(in the rows, 128 means zero)
A single turn carries every row of the set below to another of its rows. Some are shown first; where does it send the rows asked next?
kan: [118 135 120  98 123 145 163 145 133 141 129 144  99 167 102]
bebi: [118 140  91 133 109 134 150 104 126 100 125 154 136 168 137]
Diru: [119 136  96 129 116 126 106 127 128 128  98 140 140 157 133]
sak: [131 119 102 108 129 106 152 108 167 124 125 144 141 133 127]
maz: [142 103 118  93 129 121 150 139 148 126 146 157 141 181 138]
Sibi: [152 133 135  90 140 158 122 131 142 118 129 145 142 151 116]
zot: [ 88 131 112 148 133 143 137 128 146 109 121 141 114 146 133]
gitog: [131 125 102 113 150 129 100 128 140 130 133 140 109 186 141]
milem: [132 100 105 112 145 122 149  93 148 125 131 153 105 140 127]
Nepun: [138  98 139 106 109 123 139 141 157 141 130 149 111 157 146]
tura: [139 156 106 105 143 129 162 157 137 141 110 141 112 162 120]
Voze: [164 134 101 111 126 139 146 158 127 134 146 137 133 166 126]
repi: [146 113 109 105 109 123 138 153 129 143 147 132  96 171 124]
pim: [116 137 111  76 122 122 133 121 136 103 131 162 115 188 137]
sigon: [145 124 116  96 122 127 145  98 150 106 125 147 116 118 128]
Sapa: [130 100 105 105 141 129 153 103 155 116 145 151 105 136 135]
sezas: [146 149 127  80 137 150 150 129 161 121 118 134 106 162 120]
far: [114 143 112 117 109 151 133 155 152  97 123 146 135 134 151]
suz: [143 130 116 103 114 135 117 152 128 151 121 146  96 141 140]
Nuri: [114 125 119 129  98 142 127 114 116 119 101 141 104 162 118]
gek: [148 146 128 127 105 147 134 114 135 129 111 149 145 172 125]
Fepu: [120 138  75 110 128 134 142 133 148 109 129 131  95 183 145]
ruve: [133 128 114  93 118 129 134 154 115 130 137 159 148 157 115]
dapo: [124 142  97 135 107 117 153 124 141  96 117 146 108 154 162]
Keb: [141 113 117 122 126 115 156 110 161 122 125 145 140 124 128]
beral: [146 121 145 120 115 131 140 128 117 106 117 162 102 166 147]
Veza: [125 123 135 118 114 133 135 158 167 107 153 127 131 167 130]
rebu: [105 116  93 143 123 127 114 129 145 111 144 133 120 157 145]
rofal: [144 114 112 121 153 125 145 108 156 115 131 126 123 133 108]
sodef: [144 122 105  93 125 116 134  90 147 114 122 144 119 129 124]
neme: [130 126 124 140 130 135 154 161 131  87 122 134 124 152 134]
Res: [139 124 110 147 125 164 152 127 120 108 122 139 106 169 130]
rane: [129 128 106 136 130 123 118 122 114  87 123 138 104 150 147]
Mibo: [177 126 120  99 125 138 124 120 142 132 128 125 113 172 122]
zanum: [153 138 124  86 146 121 113 141 154 129 107 132 112 149 137]
Ret: [123 134 137 120 151 167 138 143 148 110 132 151 104 158 139]
pameb: [132 136 124  97 125 107 142 168 128 133 110 153 115 143 135]
fet: [137 160 113  98 105 124 140 139 171 117 118 139 120 165 156]
nabi: [114 133  87 118 138 109 130 141 132 104 116 130 134 183 121]
rap: [120 141 111  83 118 161 130 142 131 142 136 156 120 149 116]
rufog: [109 128 101  96  91 136 132 138 148  96 137 137 101 159 144]
Fifi: [110 153 104 136 111 118 136 119 149 105 109 115 109 154 123]
Dumos: [113 133 133 130 132 114 128 132 150 137 104 128 123 180 109]
vufu: [103 144  99 112 138 137 131 120 125  76 130 146 116 154 133]
fipo: [123 138 107 139  97 139 134 122 144  92 142 117 129 154 124]
Zozaz: [140 118 105 109 153 117 145 115 167 111 138 123 117 133 118]
rav: [111 112 130  91 123 134 143 123 155 147 123 161 129 172 116]
Kodu: [134 116 138 109 143 115 166 138 146 136 105 161 118 169 134]

Nepun moves to zanum
neme moves to Fepu
Now find these:
vufu moves to bebi
Ret moves to pim
Zozaz moves to milem
Voze moves to repi

A single turn carries every row of the set below to another of its rows. Some are shown first; where does it send the rows asked next?
Moti: [ 99 134 123 146 134 114 147 168 148 149 114 109 109 122 132 128 169 117
 122 146 144 127 102 147 124 133 115 144 131 119  76 148 137 108 118 107
 120 141 146 128 118 118 155 136 115 132 128 130 137 129 147 125 118 148
 105 154 140 137 144 116 120 149]
goz: [127 149 137 179 167 111 156 160 160 142 123 146 114 134 139 142 148 123
 120 119 112 123 111 108 115 127 158 142 123 110 129 166 120 139 119 154
 137 128 132  99 111 139 126 144 122 147 123 136 126 126  97 134 114 180
 111 163 152 144 153 140 118  95]
votol: [116 154 177 149 124 116 135 151 119 126 139  81 123 139 124 114 135 124
 137  86 165 130 132 132 123 112 142 122 155 109 110 119 135 118 136 117
 120 108 133 119 134 140 148 137 130 145 159 153 124 130 111 109 112 166
 132 132 105 143 137 110 108 120]
tuta: [112 145 134 146 106 108 134 154 118 121 140 165 119 120 161 143 154 119
 136 130 151 159 122 102 133 154 148 109 162 126 121 117 112 137 108 133
 134 117 141 123  92 147 106 148 126 150 169 151 140 115 131 129 115 185
 153 131 132 132 132 135  92 138]
git: [102 140 132 127 116 104 148 155 139 132 141 127 117 127 129 141 145 130
 116 122 124 122 148 112 109 103 156 134 122 132 131 129 107 136 130  74
 119 100 110 113 121 105 148 148 133 142 153 142 138  87 118 103 129 153
 131 158 125  91 127 103  89  98]
bezo: [104 153 136 136 129 123 146 145 111 130 172 128 118 129 137 150 159 105
 123 106 144 129 108  93 111 120 129 135 135  94 116 139 103 132 118 130
 125 141 118 102 145 167 102 152 125 173 150 153 150 137  79  95 122 163
 126 131 161 118 127 132 124 135]
pup: [101 154 124 119 124 122 154 128 166 131 144 147 102 124 153 124 160 129
 149  98 146 113 121 133 114 125 142  83  96 126 106 133 121 126 123 104
 136 120 117 127 103 145 121 162 140 146 156 148 127 110 109 103  95 151
 118 112 134 132  89 158 114 127]
fum: [101 138 131 142 137 107 145 161 144 138 119 112 110 122 126 133 181 120
 122 140 145 124 109 149 127 135 131 146 121 113  76 139 138 119 123 101
 121 143 153 133 120 120 149 141 114 138 129 139 130 127 149 121 112 135
 107 159 139 134 138 102 109 155]
Lovev: [109 156 117 162 100  98 107 155 171 110 139 138 109 114 127 149 143 102
 113 139 154 155 108 121 126 106 106 135 129 113 115 152 120 139 134 110
 140 118 127 106 103 152 146 152 112 148 144 135 162 113 111  70 135 138
 142 152 158 119 133 118 113 126]
Taka: [ 97 150 136 138 125 129 138 145 102 137 170 123 114 123 137 148 165 103
 136 105 141 139 112 101 112 123 122 136 136 104 123 135 106 133 114 133
 123 146 118 107 139 177 100 154 125 164 141 152 153 136  87 103 124 162
 127 133 163 119 142 131 128 129]
vavep: [117 142 135 149 105 110 130 146 119 125 143 164 117 119 160 134 154 123
 137 129 153 158 114  99 129 151 139 103 159 120 116 112 111 130 110 139
 130 111 146 125  89 148 102 149 127 153 160 149 142 117 125 130 114 185
 146 130 125 131 133 141  95 133]
tes: [111 142 135 137 117 112 146 156 134 137 140 129 111 138 135 144 147 126
 113 118 118 120 153 117 104  97 153 129 120 135 134 126 111 130 126  82
 127 100 119 113 121 107 147 151 133 140 144 130 139  85 126 101 122 152
 131 151 121  96 128 100  86  83]
Sigi: [111 133 135 144 130  89 157 116 158 115 143 145 102 135 126 125 150 138
 132 114 174 122 118 136 106  95 127 128 164  95 104 147 123 142 148 119
 104 131 133 129 135 140 130 188 143 153 167 147 108 114 138 125  90 157
 113 128 113 133 140 147 131 136]
novik: [ 89 150 142 142 129 120 146 147 117 125 169 118 112 123 134 151 165 107
 128 107 142 135 110 103 110 121 132 132 138  95 122 138 105 134 129 134
 126 139 122 112 139 179  95 158 128 172 149 157 159 136  84  96 118 156
 127 138 155 126 129 127 127 134]
ver: [106 151 127 130 122 124 153 127 160 124 143 147  98 125 144 128 160 126
 156 103 148 111 125 137 117 116 142  81  96 134 110 135 124 127 126 102
 146 120 118 120 105 147 122 159 136 149 161 150 131 108 110  95  95 150
 118 112 139 133  90 160 116 126]
ner: [128 154 136 182 165 101 152 156 161 141 131 146 114 143 142 145 153 121
 114 123 112 123 111 108 115 124 160 142 122 113 126 163 122 135 115 152
 141 130 130  99  98 135 130 147 117 138 121 134 119 130 100 128 120 177
 111 154 145 147 150 130 117  94]
Vekam: [107 158 116 151 123 113 143 130 124 124  93 141 140 130 131 154 152 112
 138 119 129 106 130 130 127 119 156 166 126 131 124 175 117 142 116 122
 123 170 132 109 118 159 112 145 156 156 138 147 138 104 150 111 124 148
 118 142 145 130 139 118  94 115]
lugi: [109 145 113 155  86  99 105 148 169 116 139 138 110 109 133 143 147 105
 115 136 153 153 108 127 127 108 105 130 127 119 116 152 116 147 137 113
 141 120 128 113 105 139 161 149 119 153 143 143 165 111 104  72 125 149
 150 144 157 122 139 117 108 128]
Gipi: [124 146 140 142 133 133 137 137 199 141 148 113  77 118 126 129 171 149
 118 107 165 128  94 113  97 125 126 152 118 131 100 140 119 136 116 146
 141 135 119 148 104 133 116 148 112 130 146 148 125 112 124 101 113 151
 126 160 154 114 131 106 117 136]
Tudi: [110 150 108 153 125 111 150 138 125 123  95 137 131 128 127 159 156 109
 144 120 134 106 125 129 121 126 159 171 136 123 127 175 114 142 114 125
 120 164 136 112 126 155 115 151 163 163 142 154 133 112 142 109 123 158
 122 143 142 133 132 108  84 119]
favek: [101 148 120 121 125 122 152 120 165 131 142 147  99 125 147 133 160 133
 149 105 147 120 125 132 118 116 150  88  99 130 107 137 122 122 127  99
 146 119 112 125 100 142 125 159 141 149 157 142 134 104 103  94  93 144
 122 110 139 135  90 156 112 122]
gaf: [144 162 145 159 107 133 137 104 124  95 119 140 114 132 143 129 148 115
 154  97 152 153 122 139 102 112 126 157 150 153 132 146 116 135 133 123
 153 108 140 117 136 133 150 163 121 174 114 145 138 126 130  94 142 173
 113 128 139 140 127 114 127 133]
bere: [116 141 144 131 147  93 141 144 156 115 129 158 106 115 125 109 161 127
 118  90 147 122 152 103 110 107 163 143 107 120  95 153 133 144 122 163
 103 107 120 121 129 129 139 140 135 150 146 157 121  93 157  98 129 156
 135 139 141  86 128 113 124 115]
dogo: [113 158 179 152 126 119 142 149 128 127 129  82 120 134 115 111 138 128
 138  85 162 140 130 129 125 116 145 130 157 113 110 117 145 112 136 126
 127 107 127 121 131 136 134 141 121 143 159 154 132 131 125 105 115 162
 130 142 100 131 141 108 118 123]
Vapim: [172 129 112 138 105 105 139 123 129 137 145 153 137 131 137 136 169 109
 139 109 136 158  99 129 132 118 133 130 136 133 106 171 114 138 129 123
 134 132 112 149 116 125 135 139 124 176 128 128 133 127 126 124  91 172
 128 140 120 140 143 146 103 105]
nufe: [117 139 137 154 115 123 121 185 142 113 133 130 119 126 149 125 131 137
 112 113 142 138 123 101 125 114 126 124 134 127 112 170 110 122 120 137
 136 111 130 116  70 129 142 163 120 156 141 144 157 111 169  97 119 178
 100 136 147 132 145 120 144  83]
kez: [173 135 115 136 103 108 143 123 129 134 140 157 132 130 136 133 170 114
 147 101 131 157  99 133 128 116 143 124 140 133 103 168 115 134 137 127
 127 130 113 149 115 128 133 141 128 175 128 130 130 122 126 133  93 180
 126 136 123 139 147 145 105 105]
kunu: [142 157 150 145 108 131 135 103 132  94 114 139 118 128 139 125 151 122
 158  98 151 142 122 142 108 111 132 154 139 150 136 153 116 155 139 116
 155 112 147 118 132 134 151 173 116 174 116 151 138 122 129  91 138 163
 104 125 138 140 123 122 129 130]
fesi: [119 137 134 157 117 121 119 182 145 114 136 137 110 124 150 126 125 131
 116 117 140 140 123 101 118 112 129 122 137 129 108 167 103 128 126 149
 140 109 131 116  75 133 135 164 116 161 139 144 157 110 168  97 118 182
 102 139 146 127 141 126 140  82]
Bobi: [112 142 144 133 140 101 151 135 148 105 127 157 108 110 122 103 158 124
 122  92 138 118 152 105 106 111 165 145 109 130 103 162 129 136 122 161
 105 110 125 119 127 128 139 136 139 151 149 156 119  96 154  94 137 157
 130 141 136  82 124 116 127 119]
Lese: [172 131 117 139 103 110 140 129 127 134 140 157 137 127 141 131 171 120
 146 112 135 157  99 137 125 114 137 131 134 134 103 165 115 132 141 125
 125 128 114 156 119 125 139 142 126 180 129 123 131 127 132 129  97 173
 125 145 129 142 140 146 104 107]
Duniz: [116 138 145 161 110 123 114 180 147 108 137 127 118 123 143 118 134 132
 123 117 142 140 123 102 118 119 124 116 141 127 111 171 113 119 127 142
 143 104 133 118  71 135 141 165 113 159 136 142 150 110 166  93 121 177
 101 136 147 129 143 117 137  83]
Masol: [123 153 138 149 131 133 144 135 196 139 145 110  84 119 125 128 174 153
 128 105 160 124 105 112  95 128 123 148 114 136 104 131 113 131 116 147
 135 139 112 155 101 130 115 147 110 130 150 152 125 108 125 104 118 150
 123 156 145 113 133 103 114 128]
mutis: [111 154 116 157  92  99 111 146 183 114 142 143 107 120 133 151 134 105
 108 136 154 153 106 119 129 106 102 128 136 113 111 146 115 137 133 115
 138 118 125 114 112 147 155 148 117 147 141 138 166 116 111  79 130 142
 148 143 148 128 136 107 106 124]
Sokul: [108 137 138 144 104 109 142 152 118 124 137 159 118 121 163 143 158 123
 141 128 153 159 122  97 132 154 146 102 162 121 120 111 112 134 112 137
 132 115 138 124  92 147 104 151 128 143 160 148 141 118 117 126 114 184
 146 127 124 128 143 138  86 128]
bogu: [116 134 150 117 136 132 142 132 131 147 152 123 123 109 123 122 138 121
 148 122 142 127 126 125 101 114 124 124 111 125 112 142  96 136 112 106
 131 107 108 142 118 131 137 144 123 167 123 120 125  89 107 138 145 135
 110 154 155 158 121 140 150 137]
legi: [119 142 147 129 145 101 148 135 144 106 125 157 108 116 123 105 158 130
 121  89 148 120 153 106 109 110 159 140 107 117  96 153 131 141 126 158
 100 106 122 126 131 131 138 130 135 146 140 150 122  97 150  98 133 155
 133 143 144  90 129 111 133 118]
fadil: [110 136 156 119 139 133 145 127 128 147 150 133 112 108 129 118 147 123
 148 118 138 123 125 126  99 109 139 123 116 132 109 133  99 137 110 105
 132 113 107 136 120 134 130 136 115 167 118 109 126  97 108 143 149 130
 110 154 154 148 121 129 141 130]
modim: [ 99 146 129 140 120 110 141 156 131 140 143 131 113 137 137 138 139 126
 122 126 127 122 150 112 106  98 161 131 131 130 135 134 116 129 124  82
 121 108 108 105 118 109 149 145 139 142 149 129 128  86 122 102 126 162
 136 158 128  97 128 102  87  82]
podig: [115 157 178 156 130 120 135 148 123 125 128  86 115 134 112 118 139 122
 136  86 160 125 142 136 122 116 151 123 156 107 117 115 133 120 130 130
 131 110 128 120 129 141 141 136 125 149 161 161 121 133 123 101 110 165
 133 137  98 138 140 109 112 126]
vasi: [133 153 135 183 163 105 152 157 164 139 128 143 115 142 143 144 153 117
 121 122 119 128 105 112 121 130 160 150 125 112 127 165 123 133 119 158
 143 131 139 101 100 134 122 147 119 142 118 141 122 122 102 125 114 176
 111 149 150 141 155 137 119  92]
Nelap: [107 132 136 140 126  90 153 122 159 113 139 142 109 131 127 116 154 137
 128 111 181 124 109 143 114  92 137 132 164 103 106 144 123 139 149 123
 100 142 139 121 133 138 135 185 137 147 170 150 106 118 145 126  96 158
 112 127 112 134 136 146 129 136]
dokat: [113 138 141 142 126  88 150 116 161 117 139 144 103 134 130 122 164 141
 124 109 179 124 120 140 105  96 135 130 164 104 103 144 127 140 149 119
 101 129 129 127 129 136 136 180 141 155 170 145 108 111 139 124  89 160
 107 127 112 136 134 149 129 134]
Tapen: [101 134 129 147 139 113 149 165 142 140 115 112 106 130 130 132 173 116
 119 147 137 136 108 146 127 138 124 143 121 112  76 141 136 117 127 103
 107 139 148 130 117 125 142 145 112 129 132 138 127 129 149 128 123 146
 100 162 144 134 147 113 119 155]
Kol: [100 135 145 122 130 124 144 121 124 145 147 124 116 111 128 124 143 124
 148 126 135 122 134 131 100 117 131 125 119 132 111 135  98 133 115 104
 129 112 110 141 114 129 142 140 126 169 122 117 128  99 103 144 136 139
 105 148 155 170 125 135 144 139]
sepo: [110 157 116 151 126 119 153 142 131 125  90 139 128 129 127 161 145 109
 140 114 134 104 127 132 125 115 156 170 131 126 130 172 118 146 113 119
 133 168 133 106 125 154 118 154 154 158 130 152 144 106 152 107 127 150
 117 146 132 127 138 113  97 114]
vum: [136 168 146 149 107 130 131 106 128  98 122 144 114 126 139 131 156 122
 158 103 151 143 118 142 105 113 126 154 145 153 134 147 117 143 136 119
 159 116 140 118 127 126 155 171 124 171 121 159 133 127 144  94 133 171
 105 122 139 140 133 113 134 140]
sabi: [120 145 136 148 133 130 147 137 199 140 139 119  88 119 127 126 169 147
 116 104 162 123  97 117  98 135 132 153 111 135  97 138 111 134 112 148
 140 134 111 153  98 125 110 150 110 129 150 150 122 104 129  97 117 149
 115 157 147 112 132 110 111 132]

novik moves to fadil
Masol moves to ner
Now find these:
kez moves to dokat
tes moves to mutis
Kol moves to fum
Nelap moves to Bobi

A single turn carries every row of the set below to another of its rows. Some are shown first; where does it send the rows asked next?
lutiz: [137  98 136 125 118 123 133 138 128  89 148 127 113 112 103 137 131  91
 129 150 113  74]
Kufek: [124 104 174 121 126 163 161 128 121 102 148 126 107 110 110 131 112  84
 121 162 120 108]
nekeg: [113  97 129 174 121 147 143 149 128 111 143 101 131 108 125 105  93 121
 132 111 140 101]
ravet: [ 86 109 119 132 119 141 139 163 134  97 124 100 119 120 129 151 134 121
 117 127 109 106]
sotin: [ 81 100 151 151 129 138 138 127 121  67 113 143 116 123 142 103 102 120
 127 111 115 115]
podet: [119  88 161 181 143 147 140 145 128  75 122 124 113 102 109 126 118 101
 149 143 113 114]
vezeg: [126  93 165 147 135 135 118 135 111 110 145 112 115 108  94 159 131  78
 157 140 140 112]
dit: [105 124 149 118 129 157 132 132 111  91 133 113 105 133 127 129  77 134
 110 104 131 123]
kud: [ 87 109 153 148 141 109 126 122  96  96 112 108  97 131 101  98 125 106
 114 132 133 113]
topav: [ 96  88 164 169 137 141 121 131 121  81 122 143 104  92 108 123 118 103
 155 151 123 127]
Neso: [104 125 139 118 115 137 131 129 119  94 149 106 119 139 145 115  96 134
 113 102 134 109]
famoz: [ 91  74 135 144 121 158 131 117 113 104 138 126 143 106 126 114 109 122
 164 109 144 109]
vel: [104  84 175 135 115 113 125 143 109  95 145 126 103 115 103  93 101  86
 124 145 153 116]
kitev: [120 112 142 114 135 157 120 128 108 115 143  89 118 142 110 152 124 112
 143 102 133 100]
zunak: [118  88 155 142 123 147 125 154 119 103 160 102 118 101  95 152 125 105
 172 134 140 117]
Gim: [116  90 143 138 143 166 125 106 100 115 105 143 125 108 103 136 114 116
 144 118 138 118]
gen: [127 107 148 143 135 133 124 116 113 114 139 145 117 102  97 160  82 114
 120 128 144 118]
tipod: [113  98 181 121 125 134 150 125 107  89 137 136 111  91  96 119  94  88
 126 159 123 110]
Nug: [127 113 132 122 123 121 127 167  98 112 119 121 105 126 139 120 129 114
 135 146 150 117]
vogud: [ 75 109 140 124 120  90 130 137  89  96 131 125 108 130 128 134 119 121
 140 123 144 113]
tariz: [ 91 103 161 153 137 133 133 112 129  60 139 140 117 122 134 123  84 121
 129 126 108 106]
seva: [ 75  92 171 131 141 160 147 101 123 101 131 107 104 127 108 125 109  81
 133 148 120 122]
limik: [113 104 107 125 118 131 134 178 133 100 129  98 112 121 124 140 123 106
 125 130 141 108]
rom: [119 112 142 116 110 141 150 151 131  95 157 127 123 112 127 155 131 108
 122 149 112  87]
tose: [ 55 106 126 119 129 129 137 133 124  95 130  99 113 131 131 132 106 119
 150 122 150 113]
Komin: [ 48  92 143 132 126 145 134 137 131  99 127  95 108 119 120 138 107 111
 130 130 122 136]
Rim: [122 109 135 171 136 119 136 122 131 111 150 119 124 123 110 144  90 107
 119 114 130  81]
nubov: [ 78 110 163 129 155 145 146 104 107  94 103 107 115 122 114 105 105 101
 130 142 130 121]
Lalip: [134 123 147 123 116 143 133 141 107 123 152  91 100 132 105 149 115 108
 133 113 147  95]
sol: [123  92 152 128 120 121 125 136 112 103 138 133 100 137 123 107 135  90
 149 148 141  74]

nubov moves to limik
vel moves to vogud
Now find these:
podet moves to dit
Rim moves to Gim
Lalip moves to topav
Kufek moves to Komin

